In the data rows, the value 50 means zero.
Each pair is two rows. How far apart are they, by a hidden measure? 0 means very close, and 40 very far. Two or three weighted sums of its numbers give each row a place; it is the straight-line distance between the places.
47 49 58 38 61 33 42 45 52 56 54 51 55 47 45 38
47 43 49 49 47 46 49 56 43 42 44 42 54 47 52 38 -> 9
55 48 53 43 40 61 47 44 65 73 64 58 49 52 55 65
51 46 46 39 45 51 49 50 57 55 56 45 54 49 52 62 -> 10
53 50 43 53 44 41 53 54 47 36 35 54 45 50 46 52
33 41 61 45 54 50 57 65 49 38 53 31 49 48 60 45 -> 8
83 62 28 71 40 40 46 30 56 62 31 83 43 61 27 73
64 57 41 40 61 25 40 33 54 56 41 73 63 50 35 40 -> 10
65 55 36 51 66 32 37 53 51 38 41 61 55 45 52 52
61 55 42 63 42 55 64 41 57 61 68 60 50 56 49 61 -> 19
42 45 43 15 57 50 39 66 61 41 54 36 67 48 60 52
45 45 60 35 51 54 46 57 64 67 74 48 60 43 63 58 -> 13
69 46 29 60 32 51 52 42 60 61 54 65 54 54 53 68
48 46 48 32 54 51 46 56 64 56 68 43 62 48 60 61 -> 16
60 59 59 78 44 64 66 50 41 54 52 61 42 50 62 50
48 33 36 48 38 65 60 54 52 59 49 42 45 50 67 58 -> 5
51 44 55 41 43 62 53 53 79 67 80 51 62 50 70 66
51 49 73 52 43 49 40 45 58 47 30 47 35 42 42 46 -> 23
27 53 55 50 60 49 66 50 26 47 57 41 50 54 48 34
66 51 44 63 41 57 49 34 64 73 51 65 44 50 45 58 -> 19
39 39 56 39 47 51 44 47 50 53 52 44 42 52 43 44
68 61 61 52 42 40 34 26 66 67 44 69 52 50 32 65 -> 24
54 47 61 42 37 52 31 56 71 55 46 45 43 46 56 63
66 50 37 51 52 42 35 38 56 54 28 63 55 43 44 45 -> 15
48 55 76 62 54 45 40 38 49 61 45 54 44 48 41 40
50 49 40 54 44 50 53 68 47 29 39 38 50 44 65 56 -> 4
61 45 27 55 42 58 52 60 57 42 50 50 60 48 69 66
72 68 49 83 42 46 44 25 52 57 31 75 40 60 26 62 -> 15
46 47 57 40 39 62 50 46 65 68 64 53 50 50 50 63
44 50 50 47 65 59 68 56 41 57 72 45 71 44 75 37 -> 5
25 41 65 47 49 63 48 69 13 45 50 28 47 40 80 23
48 44 44 39 47 43 51 49 46 48 40 44 43 52 37 45 -> 35
59 55 47 65 60 38 44 41 49 44 50 60 56 53 49 47
51 49 44 39 54 43 43 62 53 40 44 42 50 43 57 51 -> 12
62 53 50 49 35 35 37 40 65 52 21 64 35 55 28 63
53 50 44 51 41 62 59 52 59 51 61 45 53 50 66 66 -> 14
58 47 79 45 30 60 41 39 74 82 66 49 39 43 49 59
73 49 37 55 44 47 37 39 64 61 39 68 54 43 51 57 -> 2
59 49 54 53 55 49 46 41 66 70 63 60 56 46 59 58
53 46 56 54 44 52 46 42 58 62 48 57 46 47 47 57 -> 7
39 50 31 66 60 58 84 55 19 38 58 48 58 52 62 37
40 37 28 44 44 63 66 63 42 32 45 31 48 54 53 56 -> 3
45 48 64 49 40 52 46 45 57 50 38 44 31 54 43 50
50 42 43 42 43 54 50 57 57 56 59 41 55 45 61 51 -> 18
50 47 53 43 27 65 45 54 69 54 52 46 36 53 51 63
49 47 62 46 55 52 50 42 50 67 69 55 53 46 51 46 -> 22
73 59 65 53 55 51 36 24 79 77 57 72 60 49 46 58
37 49 45 43 73 44 53 65 25 27 50 37 70 44 68 28 -> 33
59 50 26 56 53 58 69 56 54 43 58 49 62 43 72 57
48 53 67 56 56 47 48 61 42 34 43 40 44 48 55 42 -> 36
66 54 66 68 52 54 49 24 49 65 43 66 39 53 29 49
47 69 71 52 57 40 34 55 40 33 32 49 35 51 27 48 -> 18
40 40 62 61 37 67 67 46 35 53 45 46 30 53 48 36
36 51 22 51 42 59 71 79 26 27 57 27 40 56 62 55 -> 15
41 51 62 32 58 36 26 53 55 47 35 45 50 42 45 33
69 68 64 74 35 52 43 36 74 62 49 64 47 54 43 77 -> 29
63 61 63 63 64 38 30 34 39 52 30 68 47 47 41 25
62 44 6 62 52 49 54 57 43 38 33 69 58 49 65 59 -> 23
57 50 58 39 55 37 33 28 56 69 49 66 54 45 33 49
63 41 42 36 39 49 34 32 66 66 38 66 52 46 42 49 -> 5
31 56 72 55 56 49 45 50 31 51 46 50 40 43 41 30
77 58 43 69 45 49 42 24 58 73 40 75 40 60 28 69 -> 18
55 51 74 51 34 59 36 42 58 55 40 47 35 54 44 51
40 55 63 48 57 40 44 51 54 54 49 49 46 49 43 39 -> 26
82 59 57 73 43 58 39 13 75 85 56 77 47 50 29 65
37 38 55 50 37 65 54 54 57 56 51 41 40 52 52 54 -> 14
50 42 47 67 29 81 79 54 58 57 67 41 43 51 61 71
40 42 59 44 58 47 53 53 47 56 64 41 56 49 54 42 -> 34
41 51 19 45 66 49 69 66 37 34 65 43 64 53 64 47
56 63 57 46 61 26 16 43 41 44 21 64 45 46 18 45 -> 33
43 45 67 66 50 51 50 35 32 59 46 60 37 51 38 31
51 56 61 68 49 46 45 43 35 39 26 61 32 53 33 37 -> 14
51 40 43 48 51 65 70 57 57 56 75 40 69 48 72 58
57 58 50 29 54 42 30 47 79 64 68 61 62 43 53 62 -> 11
29 62 73 32 64 44 26 47 40 43 41 47 50 53 25 40
65 38 48 46 42 51 41 40 74 64 47 57 55 40 61 56 -> 22
79 63 53 65 36 45 44 31 74 64 46 72 43 58 29 85
64 64 49 60 59 27 34 32 41 46 24 74 45 51 22 42 -> 26
59 48 62 72 28 75 66 38 62 79 76 58 42 48 63 48
75 51 57 54 48 40 25 23 69 59 17 71 47 48 27 55 -> 19
48 44 12 60 32 61 72 61 37 37 36 48 44 59 48 70
55 64 35 82 62 44 70 52 10 26 47 51 48 50 60 33 -> 32
36 46 64 39 50 50 44 57 55 51 51 42 47 47 47 45
33 50 63 25 68 62 62 66 55 47 87 30 69 45 74 47 -> 17
42 55 39 31 69 42 49 58 47 34 60 43 61 53 54 46
62 47 34 34 48 39 37 35 55 66 38 71 53 52 31 53 -> 11
35 49 49 38 46 62 62 78 44 29 58 25 49 45 73 55
39 50 39 55 54 57 46 59 18 19 20 43 37 59 29 36 -> 28
62 48 64 60 48 56 46 40 61 66 56 63 49 54 50 48
45 39 68 45 45 61 46 55 65 56 55 43 47 43 64 47 -> 12
52 51 74 61 48 59 49 22 59 88 79 61 45 58 35 43
59 51 61 33 46 39 24 50 69 48 29 47 43 47 32 56 -> 10
40 38 59 35 45 46 33 58 59 54 50 40 47 48 53 48
43 43 43 54 55 56 66 58 42 38 53 38 48 53 65 50 -> 15
61 58 68 67 52 41 37 27 51 58 30 65 41 51 25 46
55 46 63 49 47 47 42 44 63 67 56 55 51 45 49 52 -> 8
52 45 46 49 44 61 53 48 64 68 68 54 63 51 66 56
61 46 47 27 50 41 27 45 62 42 8 52 42 47 23 55 -> 13
28 43 63 22 54 59 50 71 50 34 60 21 65 46 62 48
53 47 64 48 45 69 59 50 80 76 85 51 57 47 72 58 -> 28
38 42 61 43 58 37 40 52 43 53 49 44 54 44 46 34
75 58 35 56 45 37 35 37 56 60 27 75 51 49 34 59 -> 22
58 46 66 48 40 48 33 33 57 56 25 53 38 51 26 51
77 47 31 56 40 50 43 33 61 70 39 75 49 54 38 62 -> 10
59 43 47 52 46 58 47 38 64 68 51 64 48 49 54 50
61 57 63 74 52 48 47 37 47 56 38 68 42 52 42 37 -> 14
42 49 59 66 48 54 66 58 34 35 40 39 41 48 56 41
99 61 60 75 36 56 33 6 79 82 36 79 40 52 37 64 -> 9
23 40 36 31 63 58 61 75 23 28 55 20 54 55 66 36
39 53 48 32 52 56 50 69 61 43 66 38 57 53 56 69 -> 33
63 57 47 55 43 56 64 48 67 59 72 52 62 53 60 70
49 56 48 56 33 61 62 50 56 60 54 47 39 53 46 68 -> 2
23 46 71 47 47 70 80 71 45 52 93 19 54 50 69 54
31 48 50 27 57 61 60 86 38 16 55 18 54 48 81 42 -> 24
22 35 36 39 53 58 70 70 21 27 42 22 44 52 55 36
35 40 60 55 47 58 60 59 37 37 38 40 39 50 56 38 -> 4
72 59 52 61 51 37 37 32 54 45 23 67 42 50 34 45
57 48 47 67 29 63 59 43 51 60 48 55 38 52 46 66 -> 11
44 67 61 62 67 37 56 53 35 44 55 49 50 49 51 33
49 47 51 52 45 47 52 51 50 42 42 49 40 55 42 47 -> 10
50 59 64 52 57 36 34 41 48 51 27 51 39 46 28 50
45 44 32 48 47 56 63 63 40 38 56 31 57 48 62 49 -> 10
47 37 55 36 32 55 34 47 62 60 40 48 36 51 41 55
52 65 56 78 59 44 56 51 27 32 41 52 45 54 56 38 -> 20
40 50 55 56 49 45 51 54 41 39 38 41 38 53 38 39
56 57 47 84 57 47 55 36 32 51 36 65 41 55 37 33 -> 5
22 54 60 39 66 62 74 79 33 28 83 23 59 50 69 48
55 42 43 61 43 65 56 51 56 57 59 53 55 45 73 62 -> 12
47 43 48 59 44 49 47 55 46 37 31 46 41 56 46 53
61 57 34 57 39 47 57 35 48 57 40 66 38 54 24 69 -> 24
65 49 60 49 45 52 41 29 60 73 47 67 48 49 34 59
65 55 76 63 31 57 41 36 66 69 51 58 42 48 46 60 -> 13
62 49 19 59 41 59 69 48 49 48 56 59 64 49 62 63
50 59 57 74 45 44 51 37 35 41 29 61 37 58 30 41 -> 26
63 54 25 51 55 27 40 46 41 41 29 72 46 57 32 56
53 58 56 64 54 37 48 42 38 45 41 59 46 52 38 43 -> 5
47 54 40 50 42 48 53 56 46 36 33 44 37 54 38 55
35 49 65 81 42 80 89 61 22 44 79 33 43 60 73 48 -> 14
32 44 47 40 51 51 49 59 33 27 32 36 43 50 38 43
41 40 59 60 38 69 63 62 51 59 66 41 54 41 80 52 -> 11
50 62 45 55 81 36 39 62 20 14 31 55 57 47 51 29
60 55 43 74 44 42 47 37 41 45 32 71 38 54 34 53 -> 8
56 49 36 53 55 39 34 52 33 31 20 62 48 45 42 32
46 48 54 50 57 48 55 50 48 45 53 47 54 45 52 46 -> 27
48 47 29 44 51 50 56 57 52 45 56 47 64 48 78 55
48 58 48 39 61 32 43 54 52 43 58 48 58 52 44 48 -> 15
38 52 60 84 44 69 80 45 16 50 46 50 31 60 45 30
34 50 64 77 50 60 66 54 12 38 36 46 36 51 42 26 -> 16
51 55 66 43 56 45 38 43 64 56 51 52 56 46 51 43
41 49 47 42 64 48 69 65 36 36 68 40 65 46 74 34 -> 11
40 50 53 39 49 53 57 62 38 31 38 38 39 49 46 41
39 46 28 39 52 48 54 65 40 31 43 36 48 58 46 56 -> 11
54 55 47 71 55 45 61 55 33 29 45 51 45 54 50 42
39 41 32 63 49 60 76 71 23 25 43 34 45 53 73 47 -> 11
96 77 33 84 52 34 39 32 53 57 31 92 40 54 36 66
54 41 48 47 27 72 64 53 64 58 60 43 46 54 53 74 -> 23
55 44 26 51 38 50 58 40 53 58 40 58 43 58 39 66
60 50 26 69 41 64 71 48 35 49 51 54 52 52 59 62 -> 10
41 49 60 45 61 50 53 45 46 66 68 55 56 54 55 39
37 46 73 41 48 57 46 60 65 53 62 40 43 48 56 55 -> 17
35 38 69 49 55 50 42 51 34 53 45 48 44 43 55 24
52 40 32 31 44 50 41 68 56 47 48 43 54 47 62 65 -> 24
82 55 46 59 49 47 31 24 71 69 32 76 54 49 34 55
61 63 43 58 55 38 47 38 50 59 53 67 56 53 41 55 -> 16
40 42 29 30 62 38 42 57 42 41 43 48 56 57 39 35
44 37 46 59 53 55 52 58 38 38 49 39 53 44 65 44 -> 16
38 48 76 33 61 42 36 52 57 57 61 48 53 44 48 35
39 41 36 33 64 40 48 55 41 42 53 42 70 46 61 32 -> 12
68 60 26 61 61 28 47 44 47 42 33 77 58 50 41 54
17 42 79 24 60 68 43 64 54 47 63 28 52 48 58 36 -> 16
46 54 29 42 70 34 50 54 38 34 46 57 62 57 42 47
48 50 62 51 50 56 48 41 54 75 66 59 53 49 51 45 -> 9
29 39 72 38 44 69 69 54 51 65 83 31 59 49 66 44
51 54 48 32 59 29 39 43 56 56 54 59 57 58 37 50 -> 25
45 51 67 46 58 45 42 44 61 68 64 52 50 46 48 53
52 60 55 67 44 53 55 45 45 57 52 58 44 50 42 54 -> 4
41 47 35 35 47 65 66 72 52 47 70 28 61 49 72 59
48 56 44 53 54 59 69 60 46 44 74 38 65 51 67 62 -> 7
38 52 64 32 59 37 31 48 54 53 50 50 49 51 32 41
48 45 69 40 42 63 46 43 69 81 74 51 51 44 54 54 -> 18
40 56 43 33 64 37 43 52 45 38 50 54 56 53 32 43
52 49 63 49 54 46 38 55 58 46 43 45 46 46 51 46 -> 10
25 36 44 27 61 58 65 69 32 39 61 25 62 49 66 36
36 63 52 38 71 45 54 69 33 15 60 38 65 48 62 52 -> 15
61 45 18 54 44 55 62 55 49 42 47 51 63 52 62 67
25 46 30 37 42 62 68 89 34 19 56 22 46 53 69 67 -> 8
56 52 45 44 56 29 38 46 53 41 42 55 53 50 40 46
63 52 33 76 34 53 55 57 38 38 36 57 42 54 53 56 -> 7
40 42 62 42 49 55 56 58 56 64 68 39 51 47 60 58
70 65 43 79 54 35 40 33 37 42 30 75 41 53 31 45 -> 25
46 49 32 26 51 44 45 65 63 49 55 40 57 50 53 72
63 49 29 43 49 44 47 38 57 66 52 62 61 50 45 60 -> 16
46 46 68 57 50 48 46 36 41 59 45 57 38 49 43 37
49 53 42 46 67 35 48 52 39 32 47 51 59 49 49 45 -> 8
41 42 51 36 44 46 38 61 43 34 34 42 45 47 39 44
43 52 66 44 58 47 47 68 58 46 69 37 58 43 81 49 -> 29
40 47 32 55 61 58 73 71 20 16 51 33 50 51 67 37
44 61 45 52 64 45 66 56 42 31 65 42 59 52 55 49 -> 23
30 50 49 54 58 58 81 83 18 19 65 21 48 52 72 40
42 45 55 48 50 55 54 48 55 65 58 50 47 52 48 53 -> 20
46 43 53 33 45 36 33 44 57 58 45 55 49 52 31 48
54 49 58 60 39 64 54 38 56 77 58 62 40 51 51 52 -> 22
